In the rows, zero is written as 128.
Y: rows in 4 groups, each row roughly a mix of its group's directions:
Y (112 x 11):
[[104 110 147 123 145 104  66 133  87 106 114]
 [ 97 135 143 151 132 156 148 151  79  81 140]
 [ 72 134 124 155 142 126 121 188 104 123 126]
 [138 137 102 135 166  91 180 163 154 125 126]
 [105 138 136 201 132 157 112 126  93 125 127]
 [125 118  99  61 108  96 136 123 145 121 161]
 [120 140 118 163  76 142 106  76 115 151 124]
 [102 164 107 126  82 108 118  91 123 118 170]
 [142 129 149 131 177  85 159 109 163 106 109]
 [118  98 138 124 118  90 110 152 140 102 191]
 [103 134 184 117 155 116 130 145 134 165 170]
 [123 141  72  97 132 106 151  97  89 106 125]
 [136 162 153  97 148 129  90  72 134 107 134]
 [184 118 139 119 150 127 144 168 159  92 113]
 [ 97 164  82 103 120  88 132 108 122  94 116]
 [169 162 109 114  78 151 159 157 139 124 125]
 [144  81 106 133 138 162 180 163 119 121 135]
 [117  73 128  91 166 138 101 114 114  93 131]
 [144  79  96  93 131 177 141 134 119 153 118]
 [132 137 132 116  85 173 108 106  87  95 105]
 [103 146 141 114 163 110 187 105 164 121 116]
 [129 141 134 150 173 129 116  91 186 134 155]
 [124 159  72  91  93 136 142  94 125 117 137]
 [167  86 160 153 114 167 116 144 135 149 155]
 [135 105 105 141  79 108 147 168 124 163  97]
 [122 146 111 139 158 122  77 158 119  85 162]
 [122 193 106 140 149 138 151 124 117  96  93]
 [118 126 146 144  99 149 201 107 107 122 116]
 [138 126 101 125 147  95  56 138 118 109 146]
 [ 84  97 147 118 149  81 112 153 125 130 166]
 [121  83 174 141 120  83  96 130 144 152 134]
 [100 115 140 157  88 112 143 122  66 115 112]
 [132 186 142 172 114 121 165 131 152 140 106]
 [118 191 123  99 103 103 109  90 147 130 124]
 [144 183 167  99 115 144 113  90 113 110 133]
 [146 114 138 112 173 106 172 165 103 104 106]
 [142 109 159 146  90 122 159 121 113 184 103]
 [ 99 111 130 120 145  85  65 111 112 123 107]
 [125 177  76 137 106 151 141 104 111  94 126]
 [141  78 137 126 100 122 160 132  93 167  96]
 [117 104  77 107 132 132  67 105 131 142 139]
 [ 98 110 114 126  84 148 124  94 140 183 111]
 [ 83 170 148 159 161 119 128 119 105 143  94]
 [129 131  74 126 154  93 120 144 176 156 136]
 [127 152  85 156 114 185 138 122  98 107 142]
 [146 103 155  85 136 130 102 127 140 177  90]
 [140 162 106 170 153 117 131 115 104  84  90]
 [117 166 110 151 154 138 129 133 184 113 169]
 [119 152 110 166 125 131 168 139 180 156 153]
 [166 173 150 133 119 170 160 117 155 128 154]
 [111  86 153  65 114 145 127 122 143 144 155]
 [117  84  97  93 162  98 122 139 128 147 166]
 [134 161 138 165  90 139 132  99 124  86 167]
 [123  75 136  96 151 150  91 114 108  90 125]
 [122 138 170 170 126 141 129 163 172 164 133]
 [124 178 165 140  98  91 116  97 148 137 152]
 [136 123 136 141 138  83 107 152  72  86 128]
 [117 144 123 118 110 171 127  97  90  81  97]
 [132 109 116  93 106 158 100 103  80  91 118]
 [119 146 103 194 141 135 109 171 124 151 133]
 [131 142 125 158  85  87 162 111 157 164 119]
 [146 154 125  88 115  88 136  98 159 134  83]
 [143 181 114 135  99 106 127  85 142 113  89]
 [127  81 124 132 117 100  88 162  96 131  91]
 [136 102 138 126  95  87  96 123 111 165  83]
 [124 144 138 111  80 141 160 157  72 121 120]
 [114 153 140  98 116 158 141 114 125 167 187]
 [106 114 112 109 176 119  87 180 123 139 118]
 [105 110 142 122  86 101 101 100 131 158 176]
 [ 94 179 125 110 154 124 104 104 135  90 158]
 [165 112 105 145 131 122  77 127  84  94 117]
 [127 134 131 149  96 156 171 186 103 124 140]
 [133 125 163 125  83 148 163  92 143 166 107]
 [157 175 120  86  92 144 158  97 136 128 129]
 [135  88  94 116 137  84 144 122  79 121 103]
 [ 86 131  67 137 146 135 131 152 109 155 155]
 [157 104 120  78 173 136 150 130 154 152 106]
 [126 101 144 151 184 151 134 167 112 132  92]
 [121 158 154 126 120  73 118  95 151 143  88]
 [117 173 106 107  76  94 100 141 125 126 107]
 [126 114 167 123 109  95 101  95  98 162  93]
 [144 148  80 130 170 116 124 141 163 100 164]
 [107 138 184 120 141 146 166 111 171 119 107]
 [163 116 124 119 115 173 196 134 127 133 137]
 [181 148 136 119 132  98 120 116 187 145 135]
 [143 104  94  74 158 139 140  87 132 102 127]
 [104 121 126 132  78 170 106  81 131 154 133]
 [154 129 142  98 110 173 162 140  82 100 133]
 [108 108  83 139 152 125 128 133 101 104  69]
 [169 152 129  88  94 156 144  99 153 154 140]
 [117  99  91 117 136  95 120 122 122 112  62]
 [160 129 125 118 148 184 174 127 138 104 157]
 [170 136 144 103 159 123  69 132 139 103 147]
 [130 128 108 137 130  91 137 161 150 185 166]
 [169 112 142  93  76 132  98 108 101 112 125]
 [120  91 182  90 149 136 136 108 164 112 122]
 [108 163 155 152 153 118 117  82 167 148 150]
 [161  98 147 127  89 135  77 153 121 152 150]
 [152 120 147 166 132 171 179 147 145 143 152]
 [145 122  69 118 154  78 126 118  97 118 137]
 [ 70 134 113 173  87 141 151 128 115 139 131]
 [ 98 174 169 157 165  96 129 143 127 116 125]
 [128 120  53 126 158 114 152 126 154 124 146]
 [104 117 144 132 133 153 199 144  97 119 108]
 [121 140 123 142  72 161 111 157 116 171 151]
 [170 120 121  85 140 155 104  86 163 136 139]
 [133 134 149 131 157 105  65  87 156 131 122]
 [167 102 125 124  96 169 125  99 134 172 102]
 [134 163 112 107  81 103 168 123 134 168 147]
 [132 120 104  97 162 130  66 143 158 153 132]
 [147 124 167 180 163 112 117 148 167 126 113]
 [111 154 121 136 176 140 144 185 158 116 144]]
the four rows of each list that fit no group, in list order (the others fit one group, some only roughly):
    Z806: [168  95 114 102 157  75 111 110 118 107 128]
    Z554: [104 131 105 104 125  65 144 144 147 166 146]
    Z85: [120 123  69 119 167 122  85 142 138 115 157]
    Z639: [112 153 140 126 149 127 158  64 155 152 151]
    Z308: [137 174 129 128 124 150 131  81 105 101  81]
    Z627: [116 126 188 162 153 114 112 124 131 173 110]
    Z517: [ 72 106 128 132 137 113 148 143  68 118 123]
    Z546: [ 96 177 103 130 112 133 175 134 138 168 137]
    Z883: [113 124 176 113 142 174 170 116 162 117 134]
    Z544: [152 126 162 151 174 131  96  90 121 104 100]
    Z3: [ 91 128 116 156 109 169 169 124  92 101 145]
    Z121: [152 132 124  84 121 111 152  80 116  85 104]
    Z691: [ 83 105  90 117 154 174 157 142 110 127 127]
    Z917: [111 110 122 133 128 109 199 146 110 147  92]
    Z672: [149 129 135 163 171 163 119 152 160 100 161]
 | Z554; Z308; Z883; Z544
    Z596: [131 153 154 152 146 173 122 161 109  91 164]
    Z88: [123  99  58 115 120  90 147 125 110 125 113]
    Z840: [180 141 122 129  87 181 128 107 134 132 149]
    Z700: [134 148 146 152 162 126 144 100 133  76  82]
    Z149: [149 148 102  73 134 154 152 100 124  88 135]
    Z508: [172 131  96 100 168 108 129 117 174 122 144]
    Z9: [149 141 102 172 161  82 120 161 141 151 141]
    Z638: [147  91 101  81 146 132 169 145 141 153 151]
    Z63: [114 114 118 127 149 121  74  94 161  96 161]
    Z387: [ 88  88 103 170 121 111 100 118  92 114 121]
    Z55: [125 160 134  98  76 129 132  78 126 121 160]
 | Z88; Z638; Z63; Z55
    Z602: [140 180 145 154  94 111 101 124 166 158 123]
    Z582: [125 162  92 154 177 138 136 134 147  97  93]
    Z497: [161  91 129 156 162 123  79 136 117  93 116]
    Z99: [158 117 161 111 150  75 117 161 120 141  92]
    Z674: [131 105 124 122 130 134 112 114  59  78 132]
    Z901: [ 92 119 127 120 148 188 114 139  92  94 139]
    Z773: [108 136 156 115 188 145  98 136 143  98 161]
    Z272: [ 93 100 115 136 102 148 137 159  72 120  99]
    Z831: [ 84 115 143 104 138  89 112 106 122 182 116]
    Z22: [120 126 107 150 108 162 144 117  67 167 119]
 | Z582; Z773; Z272; Z22
    Z671: [104 196 123 121 163 152 128 134 156 119 146]
    Z734: [112 122 173 171 100 129 159 120 108 153  91]
    Z430: [154 102 157  88 141  81 150 111 163 133 141]
    Z459: [ 92 139 121 175 110 101 116 140 102  84 101]
    Z626: [118 141 122 191 163 147 121 122  99  89 133]
    Z595: [107 173 102 139 157 104 185 118 136 130 113]
    Z194: [188 112 126  94 101 161 158 129 110 122 113]
    Z513: [101 102 121 111 113  59 103 129 135 108 150]
    Z927: [110 134 117 150 172 108 134 155 118  87  78]
    Z524: [157 136 120 119 176  90  96 166 148 107 142]
    Z428: [118 156 147 109 118 102 129  60 133 162 116]
    Z276: [115 153 164 190 143 138 117 148 116 115 164]
    Z420: [100 158 137 159 102  88 106  82 128 135 101]
 | Z671; Z734; Z459; Z626
    Z290: [171 159 163 179 139 153 102 133 127 134 144]
    Z536: [ 99 126 143 127 147 111 159 184 126 160  89]
    Z698: [104 122 142 127  96  89  94 156  86 136  92]
    Z315: [134  68 110 106 102 160 140 135  95 127 159]
    Z900: [160 141 116 124  83 134 102 108  77  97 110]
    Z36: [171 135 119 113 135 138 129 160  99  66 110]
    Z834: [188 132  97 135 122 161 170 146 128 110 113]
    Z438: [ 94 102 135 108 167  70 121 152 129 121 106]
    Z271: [106 129 117 172  91  79 157 136  95 128 122]
    Z523: [ 87 101 156 146 135  90  92 132  91 142 108]
 | Z290; Z315; Z36; Z834
    Z886: [161 138 127 139  83  81 128  79 135 142 118]
    Z807: [ 96 148 118 141  87  86  99  80 128 130 116]
    Z156: [177 123 116 119  71 150 119  92 152 135 132]
    Z42: [187 113 162 115 163 125 135 147 161 143 146]
    Z324: [155 115 106 107 175 103 175 133 161 140 113]
    Z727: [160 140 150 100 172 153 166 149 165 125 130]
    Z172: [158 109 114  97 157  62 138 109 134 117 133]
    Z227: [118  99 180  85 125 133 163 104 144 144 150]
    Z676: [140  94 135  84  89 123 127 105 149 174 149]
    Z768: [148  80 100 107 110 136 185 115 122 148 111]
    Z406: [134 108 143 158  93 120  71 121  96 135  95]
    Z182: [127  99 104 148 149 134  92 146 155 188 135]
 | Z42; Z227; Z406; Z182
    Z165: [155 138 126 172 146 135 128 144 119  76  82]
    Z28: [164 142 129 109 101 106  74  98 152 139 100]
    Z944: [166 144 105 164 151  68 135 144 134 145 135]
    Z395: [151 131 148 168 100 107 125 123 185 157 150]
    Z605: [ 87 132 120 157  96 111  68 139 113 148 129]
    Z160: [141  69 158 162 138 130 103 139 122 149  92]
    Z412: [133 128 145 172 100 163  98 175 100 126 139]
    Z348: [ 96 149 126 119  97 150 158  91 175 156 117]
    Z203: [139 157  96  92 110 116 150  85  93  99 113]
    Z259: [ 83 124 132 159 144 150 181 145 107 122 160]
    Z305: [ 95 118 146  80 144 148 170 149 143 154 101]
    Z173: [168 127 178  95 161 117 103 155 139 133 107]
    Z783: [101 167  78 136 149 103 175 129 129 144 130]
    Z457: [175 104 139 139 118  86  96 152 143 162 150]
 | Z395; Z412; Z348; Z305
    Z474: [116 153 116 134  88 170 130  97 115 154 175]
    Z784: [133 122 111 127 139 159  78 121 168 175 105]
    Z49: [136 136 144 139  95  77 137  95 168 157 103]
    Z788: [ 84 143 134 162 109 160 132 175 102 139 152]
    Z730: [142 128 146 111 166  96 144 175 154 157  96]
    Z697: [146 128 137 172 104 181 114 103 103 161 119]
    Z453: [136 135 163 150 116  96  90  99 147 174 105]
    Z720: [165 156 116 124 148 164 113 125 173  92 156]
    Z192: [121 136 114 129 135  77  79 136 117  86  96]
    Z935: [105 162 118 167  91 102 130 167 155 154 130]
    Z906: [131 139 140 106 113 141  96 161  74  81 124]
 | Z784; Z49; Z788; Z192
    Z423: [106 165 133 116  71 148 157 133 129 169 137]
    Z356: [177 139 128 101 115 136 183 111 159 150 139]
    Z604: [ 95 135 169 143  84 104  95 134 132 136 168]
    Z307: [ 95 137 146 127 107 106  92 159 108  87 168]
    Z652: [178 124 129 133 147 135  73 126 172 109 120]
    Z852: [102 115 120 128 139 113 190 158 121 159  93]
    Z542: [145 171  92 160 120 124 182 132 101 120 136]
    Z814: [102 152 114 158 159 104 123 130 109 103  70]
    Z43: [116  91 174 168 131 109 113 119 108 169 109]
    Z489: [184 104 123  80 123 151 151 138 160 121 124]
    Z431: [162  93 137  80 148 107 140 148 161 138  96]
 | Z356; Z604; Z307; Z542
    Z750: [103 111 137 124 141  77  68 139 100 132 134]
    Z791: [102  74  90 125 124  93 145 141 115 157 103]
    Z782: [144 125 129 169 130 198 135 142 105 129 156]
    Z204: [100 101  76  89 101 102 116 100 120 117 133]
    Z210: [171 112 128 107 165 100 135  76 151 113 115]
    Z735: [138 116 102  78  82 107 119 123 105 157 159]
    Z241: [111 126  90 137 149 127 135 167 117  65 148]
    Z511: [109 124 163 162 141  93  89  96  89 129 117]
    Z467: [ 84 142 154 152 131 189 145 139 150 145 121]
    Z888: [101 175 145 135 111 160 174 108 139 115  98]
    Z100: [101 151 101 146 113 179 141 102 152 113 168]
    Z772: [164 123 147 140  75 141 150 164 102 151 104]
    Z688: [129 146 155 196  99 138 103 100 118 138 122]
    Z958: [ 96 170 119 142 171 121 144  86 123 111  97]
 | Z750; Z210; Z511; Z958
    Z401: [108 147  76 149 137 108 118 153 179 143 149]
    Z664: [147 105 142  87 156 156 149 169 143 149 162]
    Z365: [127 109 136  86 151 196 144 108 115 123 123]
    Z148: [ 82 133 118 159 111  76 100 104 112 109 116]
    Z877: [131 140 149 104 152  86  99  91 112 124  80]
    Z29: [107  75 137  97 130 168  88 141 119 132 152]
    Z514: [162 135 168 127 178 127 142 164 157 129 100]
    Z102: [185 106 116  84 139 114 108  96 113 149 116]
    Z909: [118 133 129 142  91 127 110  79  96 100  82]
    Z135: [151  66 123 161 115 134 104 126 124 132  83]
    Z922: [160 159 108 137  81 135 109 109  83 108 106]
    Z124: [105 101  89  97 130  89 126 151 126 150  83]
    Z60: [165  82 157 137 121 130  71 149 132 125 136]
    Z914: [ 95 124 147 113 121  56 106 125 147 115 148]
 | Z877; Z102; Z909; Z124
    Z274: [129 112 104 125 103 173 123  98  74 100 115]
    Z13: [132 132 113 115 144 148 182 128 185 159 122]
    Z78: [ 71 101 115 165 127 120 107 132  92 126 160]
    Z92: [100 101 152 109 113 144  96 139  71 139  97]
    Z335: [152 131 157 163  90 128  74 150 107 108 122]
    Z268: [116 147 138 132 205 125 130 107 160 120 143]
    Z995: [174 141  94  98 128 163 156 124 136 115  87]
    Z746: [ 99 187 151 120  99 117  94 131 102 105 136]
    Z724: [125 112 152 133 128 125 167 187  94  98 148]
    Z199: [126 107 114 112  99 179 124  70 105 118 135]
    Z225: [117 126 147 156 118  83  77 129 139 166 100]
    Z399: [ 99 176  95 148 116 149 141  95  96 128  97]
 | Z274; Z335; Z268; Z724
    Z528: [110 164 148 130 188 145 140 132 166 100 134]
    Z742: [ 89 150 138 126 149 150 132  94 133 104  69]
    Z504: [137 102 122 112  94 120 104 156 129 180 173]
    Z53: [142 137 114  64 135 170 161 127 128 155 138]
    Z825: [161 163 161 145 122 133 116  88 174 154 131]
    Z764: [137 147 133 112 112 160  81  99 178 153 137]
    Z779: [114 142 106 105 161  90 190 109 141 129 123]
    Z52: [127  93 119 140 134 149 128  95  61 104 111]
    Z437: [106  99 159 177 172 106 111 142 138 103 126]
    Z817: [112 146 170 154 117 128  85 154  90  96 139]
 | Z528; Z742; Z52; Z437
    Z122: [123  77 137  95 115 167  80 128 114 124 146]
    Z310: [139 140 100 170  96  85 134 159 156 143 104]
    Z941: [142 127 146 156 167 116 130 140 129 119  56]
    Z269: [ 97 157 161 162 187 149 147 123 124 132 128]
    Z774: [167 140 151 127  99  88  74 104 133 138 131]
    Z526: [148 113  94 106 168  87 142 151 149 123 168]
    Z389: [110  81 166 159 158 113 113 138 119 160  98]
    Z251: [ 90 125 103 140 137 141 147 181 106  90 155]
    Z864: [100 158 131 100 103  98 149  75 128 161 129]
    Z689: [152 134 124  79 158  67 126 134 145 111 119]
 | Z310; Z269; Z526; Z689
    Z948: [155 136 140 191 161  99 112 149 143 115 107]
    Z341: [128 122 121 176 129 165  74 158 102 120 123]
    Z710: [111 174 159 137 122 150 181 105 136 144 155]
    Z690: [117 123 126 149 146 128 183 142  85  79 127]
    Z234: [152 108  94  89 103  90 114 132 106 155 163]
    Z34: [184 114 106  73 132 114 138 134 134  99 108]
    Z330: [172  95 110 127 137  96 104 165  94 103 116]
    Z152: [134 167  79  97 109 110 106 103 116 103 159]
    Z303: [136 178 140 118 114 145 148  92 110 118 182]
    Z874: [108 132 125 100  70 178 128 131 111 153 147]
 | Z34; Z330; Z152; Z303
